53.2, -0.7, -34.5, -18.8, -4.9, 81.5, -34.6, 43.0, -72.3 -> Q
22.2, 22.1, -7.0, 75.4, 22.3, -66.1, 35.3, 22.1, -34.5 -> A
22.2, 40.8, 43.9, 75.4, 56.9, -66.1, 35.3, 16.7, -34.5 -> J
both A Q:   -34.5
loc: -4.9  Q, 4
miss A: -66.1, 22.1, 75.4, 22.1, 35.3, 22.3, -34.5, -7.0  22.2
miss A: 22.1, -34.5, 22.3, 35.3, 75.4, -7.0, 22.1, -66.1  22.2

4.8, 5.4, 4.0, -6.1, -6.8, -13.0, -10.8, 18.4, 26.3, 10.1, 9.7, -2.3, 15.8, -5.7, -7.7, 9.4, 12.6, -6.6, 23.9, -2.4, 16.0, 9.3, 4.5, -5.9, -14.3, 22.2, -8.1, 10.9, -3.3, -40.8, -9.8, 6.3, 1.3, -35.6, 27.0, -20.3, -5.3, -12.7, -1.2, -3.4, -18.5, -7.2, 6.1 : H
-4.7, -3.1, -12.9, 19.9, 21.8, 1.3, -10.2, -19.9, -39.5, -6.5, -7.5, 15.4, -31.6, 20.5, 7.9, -4.7, -16.2, -3.5, -30.4, 22.7, -32.6, 6.0, -27.0, 13.5, -3.0, -20.3, 4.5, -5.3, -5.8, 52.2, 22.8, 2.4, -7.2, 47.4, -42.4, 43.8, 0.4, 11.0, 11.7, 7.2, 19.8, 26.1, -13.3 : U
-12.9, -3.1, -9.8, 14.7, 24.8, 1.9, 1.2, -24.7, -48.9, -12.4, -24.7, 8.5, -35.8, 18.1, 18.7, -15.4, -30.0, 0.0, -35.1, 4.9, -47.7, -1.0, -17.0, 23.4, 9.2, -33.2, 6.0, -11.2, 0.6, 71.9, 27.8, -10.4, -2.2, 66.0, -57.3, 52.4, 5.4, 22.3, 10.3, 9.9, 38.4, 24.6, -5.3 : K
-13.5, 1.1, -8.2, 19.7, 20.2, 4.1, -8.5, -12.6, -35.2, -2.8, -10.2, 10.4, -32.5, 17.7, 4.6, -0.3, -16.8, -1.5, -25.7, -3.5, -31.0, -2.5, -21.6, 11.3, 2.9, -13.4, -0.2, -5.8, -1.4, 40.8, 24.8, 0.0, -5.1, 43.2, -47.2, 35.0, -3.3, 16.6, 11.0, 4.4, 25.4, 19.7, -5.2 : E
loc: 18.4  H, 7
miss U: -6.5, 22.7, -10.2, -27.0, -12.9, 26.1, 15.4, 52.2, 7.2, 6.0, 19.9, 7.9, 0.4, 11.0, -7.5, -32.6, 19.8, 20.5, -19.9, 11.7, -3.1, -3.5, -13.3, -5.8, 13.5, 4.5, -20.3, 21.8, -7.2, -5.3, -30.4, 1.3, -31.6, 43.8, -3.0, -4.7, 2.4, -42.4, -4.7, -16.2, -39.5, 47.4  22.8

-43.0, 54.2, 31.5, 48.1, 54.3  zemav
-50.9, -56.3, 46.3, -44.1, 66.4  mamo
-1.9, 2.1, -5.5, -5.1, -7.2  fero
-33.8, -34.5, 46.4, 46.3, 38.4  gupe
-2.8, -2.9, -6.6, -10.9, 46.1  tukog
-47.7, -57.9, 48.1, -39.8, 65.1  Dul
-48.7, -56.2, 46.0, -43.0, 48.0  manim
miss tukog: -2.8, 46.1, -10.9, -6.6  -2.9
miss zemav: -43.0, 54.2, 48.1, 31.5  54.3
both mamo gupe:   46.3
both Dul zemav:   48.1
loc: 46.0  manim, 2
miss manim: -43.0, -48.7, 46.0, 48.0  -56.2

77.1, 33.2, -34.0, -40.9, -58.7  Vud
70.2, -31.5, -28.8, -67.2, -25.6  siget
39.1, 13.0, 15.7, -29.4, 20.9  Pozab
-0.8, 26.0, 17.7, -1.2, 14.7  sofis
19.3, -20.5, -46.3, -46.3, 19.3  rusup
20.2, 15.7, 8.3, -27.5, 38.2  paron
-8.5, -35.5, -3.2, -51.8, -8.1  Fel
-13.7, -36.3, 43.7, -56.2, 5.9  rezed
-31.8, -64.3, 2.5, -69.3, 14.8  mup
17.3, 6.9, -31.0, 9.6, -1.1  bibe
55.9, -31.1, 19.2, -31.1, -10.2  bod
both paron Pozab:   15.7
all bod: -31.1  1 3
all rusup: 19.3  0 4
loc: -40.9  Vud, 3

-14.8, -25.8, -69.8, -20.8, -56.3, -67.5, -17.6, -13.9, -14.5, -53.7, -18.6, -18.8, -26.2, -36.4, -24.5, -14.4, -54.3, -27.6, -53.3, -60.8, -31.9, -56.6, -22.2, -66.6, -32.5, -16.7, -60.8, -37.3, -63.1, -22.0, -16.5, -45.6, -63.2, -38.3, -48.7, -40.5, -16.3, -28.2, -41.1, -46.2, -28.5, -17.1, -34.2, -19.7, -54.3, -23.3 -> Migup
-27.0, -19.1, 4.1, -27.2, 1.2, 20.2, -22.2, -24.2, -24.4, 2.1, -26.4, -25.8, -23.8, -13.6, -19.1, -26.8, -15.3, -19.2, -4.7, -26.3, -24.9, 36.3, -20.6, -20.8, -20.0, -25.5, -6.1, -16.1, 21.4, -22.8, -25.8, -11.9, -26.8, -37.6, 28.6, -42.2, -21.9, -63.1, -27.0, -11.6, -22.6, -26.4, -22.4, -24.7, -34.1, -41.8 -> Vosa
76.2, 72.1, -53.3, 73.0, -24.5, -42.3, 75.6, 77.3, 76.2, 48.3, 74.6, 74.6, 68.9, -37.1, 71.0, 76.8, 31.5, 68.0, 33.0, 24.9, 65.6, -32.9, 73.6, 62.1, 66.1, 76.8, 31.2, 60.8, -28.5, 73.0, 74.2, -55.5, 77.0, -47.3, -18.6, -28.3, 76.2, 69.2, 56.3, 63.5, 56.3, 74.3, 62.1, 74.8, 22.3, -19.7 -> Ruk
5.0, 2.6, -17.0, 5.2, 1.2, -14.8, 6.0, 6.0, 6.9, 15.5, 3.6, 62.2, 4.4, -29.1, 3.7, 4.6, -2.3, 3.9, 5.3, -3.9, 8.6, -0.3, 4.6, -29.2, 4.3, 3.9, 1.7, 6.6, -1.5, 3.8, 6.8, -38.4, 4.2, -33.4, -21.9, -37.4, 6.4, 8.2, 8.3, 8.8, 2.8, 5.4, 3.4, 2.8, -36.0, -19.5 -> Kima
8.6, 5.4, -18.6, 6.5, -1.4, 11.4, 5.7, 7.0, 6.7, 5.2, 8.1, 7.0, 3.5, 8.0, 4.3, 8.9, -12.8, 2.4, -5.0, -8.6, 5.0, -5.6, 6.0, -17.2, 3.2, 8.5, -8.1, 1.9, -15.1, 6.6, 6.3, -10.4, 9.2, -21.3, 4.3, -9.0, 6.1, 6.0, 2.2, 11.7, 3.9, 5.0, 0.5, 7.7, 19.5, -8.3 -> nagu
60.6, 50.2, -75.8, 54.9, -48.9, -71.1, 59.0, 62.2, 61.3, 14.4, 56.7, 56.0, 48.8, -45.9, 50.2, 61.1, 7.2, 46.9, 1.8, -4.2, 43.4, -56.3, 53.6, -43.3, 42.5, 59.0, 0.4, 35.6, -53.5, 53.3, 58.8, -62.1, 60.2, -42.0, -40.9, -34.0, 59.9, 48.2, 32.4, 29.9, 47.4, 58.8, 39.4, 56.0, -7.0, -17.6 -> Pak
find: 76.2, 72.1, -53.3, 73.0, -24.5, -42.3, 75.6, 77.3, 76.2, 48.3, 74.6, 74.6, 68.9, -37.1, 71.0, 76.8, 31.5, 68.0, 33.0, 24.9, 65.6, -32.9, 73.6, 62.1, 66.1, 76.8, 31.2, 60.8, -28.5, 73.0, 74.2, -55.5, 77.0, -47.3, -18.6, -28.3, 76.2, 69.2, 56.3, 63.5, 56.3, 74.3, 62.1, 74.8, 22.3, -19.7  Ruk
find: -27.0, -19.1, 4.1, -27.2, 1.2, 20.2, -22.2, -24.2, -24.4, 2.1, -26.4, -25.8, -23.8, -13.6, -19.1, -26.8, -15.3, -19.2, -4.7, -26.3, -24.9, 36.3, -20.6, -20.8, -20.0, -25.5, -6.1, -16.1, 21.4, -22.8, -25.8, -11.9, -26.8, -37.6, 28.6, -42.2, -21.9, -63.1, -27.0, -11.6, -22.6, -26.4, -22.4, -24.7, -34.1, -41.8  Vosa
all Ruk: 62.1  23 42

15.3, 6.3, 4.6, 8.1, -36.6, 7.5, 6.4, -56.5, -56.3, -56.5, -38.3, 7.6, 14.5, -56.4, 9.0, 6.0, -32.0, -26.7 -> X
41.8, 26.8, 20.1, 22.9, -36.1, 34.0, 21.4, -67.0, 26.2, -63.6, -40.1, -21.8, 41.2, 47.7, -18.1, 24.4, -40.4, -12.4 -> C
15.3, 6.3, 4.6, 8.1, -36.6, 12.2, 6.4, -56.4, 7.8, -56.5, -38.3, 7.6, 14.5, 16.8, 9.0, 6.0, -32.0, -26.7 -> R
miss X: 14.5, -38.3, 15.3, -56.3, -56.5, 9.0, -32.0, 6.4, -56.5, 6.3, 7.5, -26.7, 8.1, -36.6, 6.0, 4.6, -56.4  7.6
loc: 7.5  X, 5
loc: -56.3  X, 8
find: 15.3, 6.3, 4.6, 8.1, -36.6, 7.5, 6.4, -56.5, -56.3, -56.5, -38.3, 7.6, 14.5, -56.4, 9.0, 6.0, -32.0, -26.7  X
find: 41.8, 26.8, 20.1, 22.9, -36.1, 34.0, 21.4, -67.0, 26.2, -63.6, -40.1, -21.8, 41.2, 47.7, -18.1, 24.4, -40.4, -12.4  C

39.9, 12.7, 17.7, -3.4 -> fule
39.9, 12.7, 17.7, 39.8 -> laruv
-59.4, 26.7, -51.1, -10.1 -> nez
-56.4, -6.8, 5.3, -66.2 -> rafal
-6.0, -16.5, 65.1, -2.6 -> meru
18.6, 3.1, 61.0, 4.4 -> Retoz
1.1, -22.4, 17.5, 18.9 -> Gatat
40.7, 12.7, 52.1, -3.5 -> rumu
-6.0, -16.5, 65.1, 6.3 -> pul
62.8, 1.7, 17.3, 17.4 -> vez
both laruv rumu:   12.7
loc: 17.4  vez, 3

28.4, 11.3, -11.1, -3.5, 2.0, -1.7, -1.7  Mudi
1.6, -45.3, -13.5, -20.9, -7.4, 17.8, -62.3  kesu
54.0, 2.8, 60.9, -4.9, -3.0, -21.9, -24.6  guko
24.7, -62.4, -13.1, -0.8, -3.6, 2.8, 7.6  ridok
15.5, -24.7, 49.1, 0.0, -34.8, -9.3, 0.3  mepe
-33.7, -41.5, 34.2, -6.8, -7.2, -2.3, -11.7  situd
0.6, 64.9, -11.2, 41.2, 44.6, -10.9, -10.7  ginav
15.3, 0.0, 69.9, -26.7, -3.6, -8.6, -11.4  pag
-50.9, 27.1, -62.4, 27.9, 28.5, 16.7, 9.8  veb
48.1, 14.5, -53.7, 0.0, 13.9, 17.2, 11.9  Zakon
both ridok pag:   -3.6
both veb ridok:   -62.4

1.6, 20.9, -28.1, -13.3, -62.4, -39.3, 13.3, 2.0, 13.3, 21.3 = sol
13.2, 20.9, -28.1, -9.9, -62.4, -39.3, 13.3, 2.0, -1.7, 21.3 = Tuso
11.9, -1.4, -18.7, 10.8, -47.0, -20.7, 32.0, -7.7, -3.3, 15.3 = ligus
9.2, 54.0, 30.5, -28.0, -34.7, -7.9, 62.6, -6.7, 15.5, 27.1 = fum
all Tuso: 13.3  6
find: 13.2, 20.9, -28.1, -9.9, -62.4, -39.3, 13.3, 2.0, -1.7, 21.3  Tuso

31.9, -19.3, -59.4, -26.7, -57.9, -7.4, -17.7, -6.9, 33.9, -60.3, -26.7, -61.3, -74.2, -28.2, 46.6, 19.4, 4.4, 33.0, -18.3, -6.4, -29.4, 25.1, 23.4 = pomi
41.6, -27.3, -50.1, -10.0, -42.0, -3.9, -19.1, 1.8, 17.9, -34.1, -10.2, -40.8, -33.8, -24.6, 1.6, 4.9, -1.8, 2.7, 3.6, 3.9, -12.3, 0.8, 20.2 = nulug
-18.0, -27.5, -11.4, -1.8, -16.5, 22.7, -16.6, 12.2, 45.9, -49.0, 23.9, -3.1, -1.8, -3.8, -13.1, 17.4, -54.7, -8.2, -12.8, -9.6, -3.3, -12.8, -12.8 = Mupit
36.1, -20.8, -37.2, -9.8, -36.7, -1.7, -12.3, 9.1, 13.2, -28.9, -10.5, -33.7, -24.9, -16.1, -12.1, -0.1, -3.7, -6.2, 2.6, 6.3, -3.0, 4.3, 18.9 = Dovo
32.2, -22.1, -31.9, -7.3, -36.0, 1.5, -15.8, 11.4, 14.3, -25.5, -13.7, -31.5, -20.4, -7.5, -17.8, 6.3, 0.1, -10.0, 9.5, 5.5, -6.0, 3.3, 20.9 = fis
all Mupit: -1.8  3 12
miss Mupit: -9.6, -16.5, 45.9, 23.9, -27.5, -3.3, -18.0, -8.2, -49.0, -1.8, -12.8, -11.4, 22.7, 12.2, -12.8, -12.8, -54.7, -13.1, -3.8, -3.1, -1.8, 17.4  -16.6

33.7, -40.4, 34.7, -39.1, -28.9, -41.1, 59.2, 59.8, -56.8, 38.0, -23.1, -20.9, 33.5, -57.3 : ziriv
-45.4, -68.7, -2.1, -77.3, -45.5, -45.5, -2.0, 1.5, 36.7, -6.2, -39.1, -2.1, -45.5, 57.4 : deba
-27.2, 19.2, -39.2, 18.0, -2.6, 61.4, -48.7, -60.4, 47.6, -34.2, 17.3, 21.9, -23.2, 60.3 : Tid
loc: 36.7  deba, 8
both deba ziriv:   -39.1
all Tid: 19.2  1
all deba: -45.5  4 5 12

-5.3, -2.8, -4.0, -1.9, 2.2, 1.1, -25.7, -1.9, 0.1, -16.1, 1.1, 1.1, 2.4, 53.0  gez
1.3, -11.0, -8.9, 17.1, 1.7, -32.9, -31.7, -17.2, -3.5, 21.8, 46.4, -4.9, 1.3, 20.9  rizaz
6.1, -4.7, 6.9, -23.4, -1.1, -1.8, 16.4, -47.7, 0.8, 7.4, 7.0, 0.7, -1.1, -40.8  kana
6.1, 3.5, 6.9, -23.4, -0.3, -47.7, 16.4, 10.4, 0.8, 7.4, -4.8, 0.7, -3.3, -29.9  lezo
7.8, 4.1, 9.7, -16.1, -2.6, -11.6, 39.7, 23.2, -0.5, -24.2, 13.8, -5.7, -2.4, 16.5  Geg
1.3, -11.0, -8.9, 17.1, 1.7, -32.9, -31.7, -17.2, -3.5, 21.8, 46.4, -4.9, 1.3, 0.1  kub
3.5, -15.8, -10.1, 20.2, 5.7, -22.6, -38.1, -25.2, -4.4, 29.8, -15.1, -6.6, -0.3, 17.1  fumad
-7.7, 16.0, 9.5, -20.7, -3.0, -40.8, -1.8, 18.9, 5.0, -51.9, -13.5, 7.7, 2.5, 30.6  doga
7.8, 4.1, 9.7, -16.1, -2.6, -11.6, 39.7, 23.2, -0.5, -24.2, 13.8, 3.3, -2.4, 16.5  Kul
all gez: -1.9  3 7
all kub: -17.2  7
all kana: -1.8  5
all kana: 7.0  10
miss kana: 0.8, -47.7, 16.4, 7.0, -40.8, 7.4, -1.1, 0.7, -1.8, -23.4, 6.1, -1.1, -4.7  6.9
loc: -22.6  fumad, 5

